In the data rows, 500 means zero.
Here are some numbered points:
458 419 573 706 573 385 321 318 483 603 610 313 517 588 474 477 570 374 432 427 657 487 497 514 542 551 491 433 423 405 406 494 0
558 516 508 597 509 644 486 376 329 451 467 570 613 589 518 479 600 539 600 431 477 383 571 562 334 469 460 659 429 388 582 572 1
402 448 679 611 423 522 429 376 584 358 286 599 467 536 614 532 439 618 606 648 383 529 395 215 396 375 442 442 486 320 498 679 2
621 498 438 493 540 454 483 474 531 562 548 476 460 605 539 627 446 465 392 438 511 511 540 391 504 513 500 518 556 507 438 477 3
449 530 708 880 354 235 441 769 484 800 553 384 510 382 680 646 216 383 386 222 747 751 000 721 528 534 529 212 471 578 378 411 4
401 415 579 657 541 438 789 509 520 599 693 468 314 457 722 675 280 556 306 412 208 549 607 544 589 475 570 613 640 424 197 521 5
794 391 327 320 563 399 677 332 617 490 675 512 408 562 833 388 459 628 368 649 377 333 647 295 503 290 556 603 566 588 382 423 6
512 485 437 553 589 466 509 538 471 368 479 484 378 525 470 398 451 480 453 507 450 666 485 693 620 530 646 619 614 582 490 405 7
388 463 678 631 450 705 506 445 512 649 610 459 403 473 282 576 392 544 168 643 427 703 302 734 396 477 473 520 389 409 360 586 8
371 567 664 468 306 449 373 530 374 488 565 486 610 659 330 485 439 719 614 537 501 371 556 579 299 484 373 407 417 536 692 418 9
847 454 289 060 554 551 539 442 689 468 473 266 440 615 548 291 699 307 571 804 616 297 883 077 609 435 544 746 548 736 615 343 10
604 568 531 537 374 395 631 546 637 519 776 394 196 451 443 462 427 515 238 502 296 652 551 602 699 476 233 394 583 612 552 391 11
548 540 543 559 575 553 649 510 422 316 532 592 483 623 461 472 364 561 457 511 593 580 446 487 487 446 484 360 640 503 526 438 12
520 651 494 333 499 425 395 542 434 550 207 493 553 524 302 384 610 470 614 575 777 526 466 554 543 731 447 411 471 595 560 509 13
176 376 661 707 422 427 575 489 413 478 400 457 615 369 329 564 396 665 421 317 532 427 326 751 510 816 394 283 315 264 519 737 14
554 367 393 635 535 470 622 374 499 686 575 404 503 432 655 486 513 543 352 371 491 598 322 427 530 584 619 584 388 499 412 520 15
472 482 676 767 540 410 427 359 480 524 556 342 457 346 460 855 380 312 517 390 489 630 457 555 556 394 734 388 554 575 383 801 16
416 579 674 616 458 433 512 587 418 282 387 526 610 342 551 648 412 555 716 391 426 315 366 517 285 511 433 248 488 303 675 459 17
922 660 388 239 555 400 581 526 432 640 466 514 493 639 515 280 731 367 586 598 661 284 748 196 605 617 421 616 440 729 525 575 18
519 354 483 580 494 444 483 606 451 501 400 319 405 476 526 398 563 472 743 579 580 287 503 631 364 389 303 465 543 598 509 428 19
718 398 411 590 570 447 642 571 713 598 765 554 415 398 573 504 393 584 367 427 526 516 533 355 750 427 537 589 530 455 134 453 20
552 463 486 462 429 266 606 486 618 629 552 412 409 531 589 553 348 468 502 565 584 424 486 448 416 393 389 404 463 580 405 483 21
325 325 368 540 352 521 636 671 489 438 504 344 445 506 620 610 229 657 445 318 684 597 249 774 473 617 356 475 356 504 631 544 22
728 621 355 456 598 442 403 559 513 422 369 450 459 682 545 361 577 490 569 458 600 416 712 297 541 550 482 503 410 637 542 302 23
403 355 534 791 528 605 325 570 343 322 375 523 858 480 431 581 348 716 627 374 513 587 253 636 408 494 467 419 375 272 874 723 24
555 449 542 635 557 429 599 449 562 589 694 407 502 588 576 535 409 583 463 445 329 601 398 509 454 334 483 510 640 491 292 565 25
628 686 603 195 564 539 445 549 443 356 242 577 470 426 437 396 685 506 676 539 720 336 480 286 407 567 385 345 509 565 699 461 26
673 175 493 506 602 297 708 397 525 613 676 613 502 526 600 472 529 450 518 393 392 353 374 537 475 449 555 466 401 419 350 546 27
158 284 597 836 499 705 463 433 543 450 696 634 730 210 511 683 306 583 394 432 403 659 102 893 551 522 731 354 589 492 458 583 28
479 556 629 573 533 528 434 221 450 544 512 494 463 411 216 557 721 264 472 591 577 619 659 456 510 551 436 494 623 636 491 482 29
578 501 534 547 506 543 385 451 705 560 514 532 441 335 545 552 474 640 581 472 502 393 622 486 425 470 503 469 240 501 350 705 30
221 389 567 701 467 504 639 837 527 309 474 340 475 479 497 721 186 531 336 505 487 660 341 709 394 504 452 590 640 372 646 499 31
358 640 532 311 233 717 682 555 557 347 508 412 515 500 495 529 574 536 514 485 495 594 463 629 478 484 499 621 450 500 642 467 32
335 528 654 565 547 566 481 590 411 278 395 517 688 589 368 413 393 665 676 387 532 597 269 787 524 582 440 535 625 429 685 620 33
New points follow, each followed by the number of its nearest point above, looking only along the 5 directions in which the numbered points spread most.
560 421 502 498 558 692 450 667 629 517 547 327 531 513 707 578 310 513 532 247 278 277 580 567 397 502 651 570 590 454 448 655 25
372 496 664 519 576 658 521 385 463 582 350 507 657 459 422 510 470 432 478 478 587 622 334 643 667 538 461 439 509 502 368 444 0
331 304 618 578 515 680 337 473 446 599 528 644 742 340 462 572 630 401 630 334 446 536 271 927 536 562 669 509 544 399 434 737 14
778 716 344 180 579 458 364 435 431 331 393 397 394 578 538 291 752 484 710 663 646 394 868 037 391 381 419 517 401 576 673 458 18
165 775 781 674 663 459 483 494 299 429 564 541 787 434 446 639 327 447 406 483 240 497 365 626 372 435 662 357 632 113 687 616 14
215 640 484 646 544 543 779 565 639 446 585 506 681 464 462 660 467 525 420 442 333 356 411 619 568 557 426 626 588 350 518 802 12
651 534 518 400 698 520 387 476 326 539 456 648 704 607 372 285 685 364 743 492 715 288 546 471 434 695 456 660 259 545 629 521 26
546 409 398 479 452 350 451 306 427 591 515 404 446 588 580 361 610 437 571 415 731 578 518 476 565 633 403 499 413 507 710 479 19
750 480 447 294 468 319 453 504 437 595 549 691 460 656 488 311 750 546 695 504 686 418 605 221 358 582 428 407 393 649 608 466 23
496 347 528 267 460 482 678 405 234 522 545 629 525 509 335 449 777 417 338 555 600 460 301 398 376 620 512 489 571 635 461 486 3
084 470 689 503 471 692 531 366 293 628 396 555 637 401 406 556 378 649 501 447 476 619 581 520 408 500 523 475 449 560 696 659 33
582 538 454 300 406 515 498 567 453 544 512 496 552 488 472 387 588 495 457 523 603 432 524 495 540 682 452 441 331 535 576 395 19
304 845 383 465 677 557 282 655 556 412 050 564 460 647 707 621 572 611 529 400 677 596 482 360 324 523 609 663 586 562 772 423 9
591 341 370 312 508 512 667 449 639 670 601 431 327 522 520 496 820 421 344 517 464 397 735 425 637 447 526 624 473 691 423 367 3
201 575 671 499 310 161 262 365 460 480 448 617 543 532 161 504 622 446 583 435 628 745 398 860 348 538 343 641 196 426 318 733 14
717 409 523 368 617 519 441 421 620 479 576 273 456 548 575 454 501 407 472 612 502 419 795 277 505 420 535 672 592 542 464 426 3
687 770 529 445 513 277 376 574 278 484 377 805 403 567 702 237 806 667 622 467 999 476 627 316 308 747 156 406 326 843 733 445 26
466 619 679 500 647 638 309 582 613 487 529 523 378 369 756 417 394 372 452 719 399 418 886 465 447 392 745 631 422 546 346 582 3
603 503 505 593 473 235 499 482 662 636 438 536 442 479 497 453 489 616 388 501 407 484 676 428 346 532 370 336 490 488 586 540 3
480 380 679 536 352 456 452 599 425 206 479 641 727 501 244 416 696 378 647 567 512 617 377 610 761 515 451 449 535 511 530 532 9
550 323 517 612 561 520 632 397 522 675 553 564 417 535 641 635 442 556 331 498 378 531 493 643 623 475 746 616 489 439 328 543 25
622 618 572 025 547 630 151 468 321 614 534 654 536 256 325 296 833 319 758 458 708 752 423 457 486 566 611 362 469 404 629 186 13
607 492 306 405 485 606 591 686 640 555 569 305 552 566 615 468 366 375 513 492 646 523 495 584 455 413 531 489 525 604 404 384 21
763 501 445 347 493 517 575 510 644 508 694 427 377 549 614 457 453 449 425 711 291 459 736 116 529 297 486 583 519 532 437 349 6
578 426 203 372 483 245 459 653 734 256 475 429 406 521 759 412 308 586 739 457 651 442 489 479 521 408 572 456 603 513 699 492 19
228 550 563 793 319 542 494 553 494 443 516 550 653 467 391 593 354 666 466 167 440 620 252 678 331 549 451 451 658 386 503 547 14
256 263 279 431 437 580 775 514 593 316 556 462 511 449 231 412 743 714 375 332 421 370 848 391 696 610 063 685 491 404 589 734 32
376 537 608 440 434 475 400 405 381 524 453 609 502 515 254 505 519 456 659 579 457 607 525 489 458 613 446 547 442 504 594 452 9
456 516 484 564 404 646 458 535 373 349 314 527 667 588 433 609 437 500 620 609 433 427 349 417 447 471 439 543 480 557 691 431 9
152 513 444 724 268 482 509 403 571 383 587 332 500 435 484 653 396 503 284 409 377 673 283 786 498 502 492 395 557 406 479 714 8
529 434 532 492 383 425 376 471 394 499 439 541 554 560 608 514 608 476 480 455 549 506 557 405 440 570 421 372 387 492 542 551 19
672 601 514 365 513 250 514 391 577 566 429 370 449 494 642 554 398 452 488 594 433 566 644 316 459 413 385 456 522 404 365 400 3
285 489 782 634 350 650 424 428 492 484 531 523 519 431 446 529 425 595 520 396 484 697 215 996 507 516 654 325 446 253 478 568 14
481 532 500 536 405 500 502 651 455 457 258 533 482 503 401 367 417 520 581 365 815 426 301 411 362 522 314 321 356 436 710 667 9
530 423 254 323 559 627 617 493 657 565 393 398 285 764 649 657 255 419 439 559 557 753 528 211 579 518 520 786 723 746 473 368 11
231 462 720 670 522 525 434 529 627 613 664 556 645 359 520 835 373 528 550 419 000 763 512 840 459 416 635 443 703 284 238 683 28
830 476 528 281 318 434 747 305 468 390 505 461 371 637 626 434 503 313 406 615 609 510 656 420 557 498 500 488 484 723 501 369 23
595 373 567 574 340 693 507 459 551 506 490 559 416 646 693 522 756 472 569 252 656 621 235 908 569 575 552 478 228 500 590 631 12
477 310 675 577 532 537 483 586 487 353 444 598 616 398 488 531 409 584 620 540 490 565 255 498 423 483 645 552 440 523 411 601 2
391 542 565 638 648 419 423 548 463 581 542 513 574 339 333 681 471 485 516 557 505 610 420 538 496 610 570 468 609 410 412 495 0
683 615 349 194 529 476 468 451 642 618 514 469 269 463 529 419 781 376 482 618 611 401 520 338 573 519 461 561 561 630 400 478 23
158 550 675 737 483 609 378 668 394 404 471 495 803 354 416 499 331 618 547 437 286 506 379 782 490 385 677 226 614 438 541 534 14
486 532 552 315 546 561 388 583 410 365 174 611 638 501 340 333 531 519 772 594 595 355 575 318 360 525 393 360 379 455 681 442 26
365 594 649 632 519 518 510 595 495 519 562 400 585 525 337 658 378 566 422 635 179 615 407 530 447 333 499 334 636 394 492 413 8
552 492 316 452 509 550 308 570 492 453 305 489 465 499 336 408 679 371 536 574 644 467 447 455 479 569 461 528 341 414 589 484 13
648 563 389 572 530 598 399 570 536 348 348 415 498 738 719 512 419 482 582 526 375 347 585 376 294 374 529 639 397 450 505 313 19
284 564 671 772 418 418 554 641 507 441 359 436 598 429 375 738 284 584 547 298 310 643 335 712 458 386 389 356 636 245 598 680 14
418 721 744 619 503 556 274 385 304 668 455 798 600 417 266 338 833 473 647 375 601 590 361 735 417 698 492 347 280 507 397 538 0
650 363 567 505 551 268 484 417 614 454 508 412 532 467 298 563 513 402 599 364 590 439 608 518 435 476 406 532 387 515 610 691 30
348 698 490 410 401 570 388 535 489 515 372 566 487 535 140 515 513 426 654 576 519 686 410 627 424 548 296 491 505 365 336 528 9
260 609 640 566 642 591 643 642 606 551 603 522 463 429 488 546 444 384 523 284 456 488 306 658 327 680 477 447 542 501 592 587 12
382 472 472 693 462 728 452 549 584 551 482 367 648 491 462 575 391 522 545 390 406 580 455 660 407 500 609 485 592 377 610 716 12
999 378 131 000 499 353 488 607 663 467 492 392 330 661 801 183 638 471 737 683 896 159 562 058 475 478 507 508 363 762 567 472 18
730 472 425 274 332 461 370 591 387 532 520 371 522 527 394 383 521 513 614 574 751 340 510 330 509 621 489 456 367 469 729 675 26
563 271 409 334 505 452 671 509 448 551 441 508 532 577 445 428 714 460 555 555 744 463 492 455 501 630 361 493 443 792 536 508 23
159 346 502 646 609 594 250 530 308 556 597 669 524 398 507 499 562 550 637 213 513 458 405 679 421 513 531 507 314 447 508 547 14
647 558 491 482 677 566 453 455 586 319 468 468 553 447 553 573 438 566 668 650 440 364 589 242 441 318 579 735 628 360 464 382 1
355 652 493 447 347 485 460 374 480 531 582 522 565 412 421 576 499 424 402 512 520 521 439 520 554 528 418 631 531 561 276 524 7
621 465 462 562 483 371 469 571 477 493 708 735 552 428 503 387 701 522 647 439 529 292 616 534 475 497 549 429 397 471 497 566 30
610 445 383 324 609 518 633 487 622 395 426 347 437 455 419 437 463 510 544 660 338 359 583 499 502 482 428 572 459 628 619 462 12
339 629 539 705 441 563 310 588 487 508 496 637 487 545 311 665 550 506 531 483 595 618 370 716 476 611 351 516 340 428 397 531 14
452 583 492 463 363 655 563 559 551 497 292 568 527 594 640 520 520 437 338 471 457 627 317 521 565 531 491 452 531 479 450 406 12
070 668 796 838 312 409 604 404 403 725 836 501 591 304 323 719 336 570 366 627 022 672 595 810 447 383 618 572 744 480 254 554 8
526 535 437 492 719 475 451 664 818 425 702 578 693 356 664 641 425 536 443 794 132 395 685 467 472 351 677 643 758 548 451 310 25
563 331 550 531 546 469 513 665 530 381 585 590 373 335 667 574 479 500 289 637 328 482 355 499 619 404 565 463 536 518 362 455 25
506 507 329 561 431 584 384 618 573 607 444 265 271 580 518 583 389 572 599 451 557 376 392 545 727 494 575 530 551 507 635 611 12
498 403 433 487 419 578 676 488 485 595 519 370 474 623 644 365 501 356 568 554 494 446 529 516 490 447 454 533 507 770 519 445 3
659 422 370 430 529 514 276 569 470 290 205 490 557 539 615 147 587 600 802 511 663 192 644 369 399 563 378 460 400 510 731 506 26
570 433 344 494 459 371 596 483 431 516 563 442 341 673 325 442 422 453 380 430 783 476 371 461 571 459 395 297 422 694 790 496 19
284 434 587 780 536 595 571 481 326 670 513 671 615 522 443 704 386 527 408 306 553 611 308 761 475 544 565 614 502 378 367 488 8
176 706 539 761 593 647 725 446 469 330 378 376 695 406 464 659 136 658 218 338 306 653 500 604 619 310 579 561 688 306 612 375 31
638 503 681 690 473 439 597 555 420 400 561 695 695 488 605 506 494 543 651 416 379 436 462 472 466 397 553 417 454 324 483 601 2
532 544 635 374 398 455 528 609 618 378 294 470 580 381 446 306 459 395 660 497 575 577 492 512 497 479 485 332 449 507 623 401 19
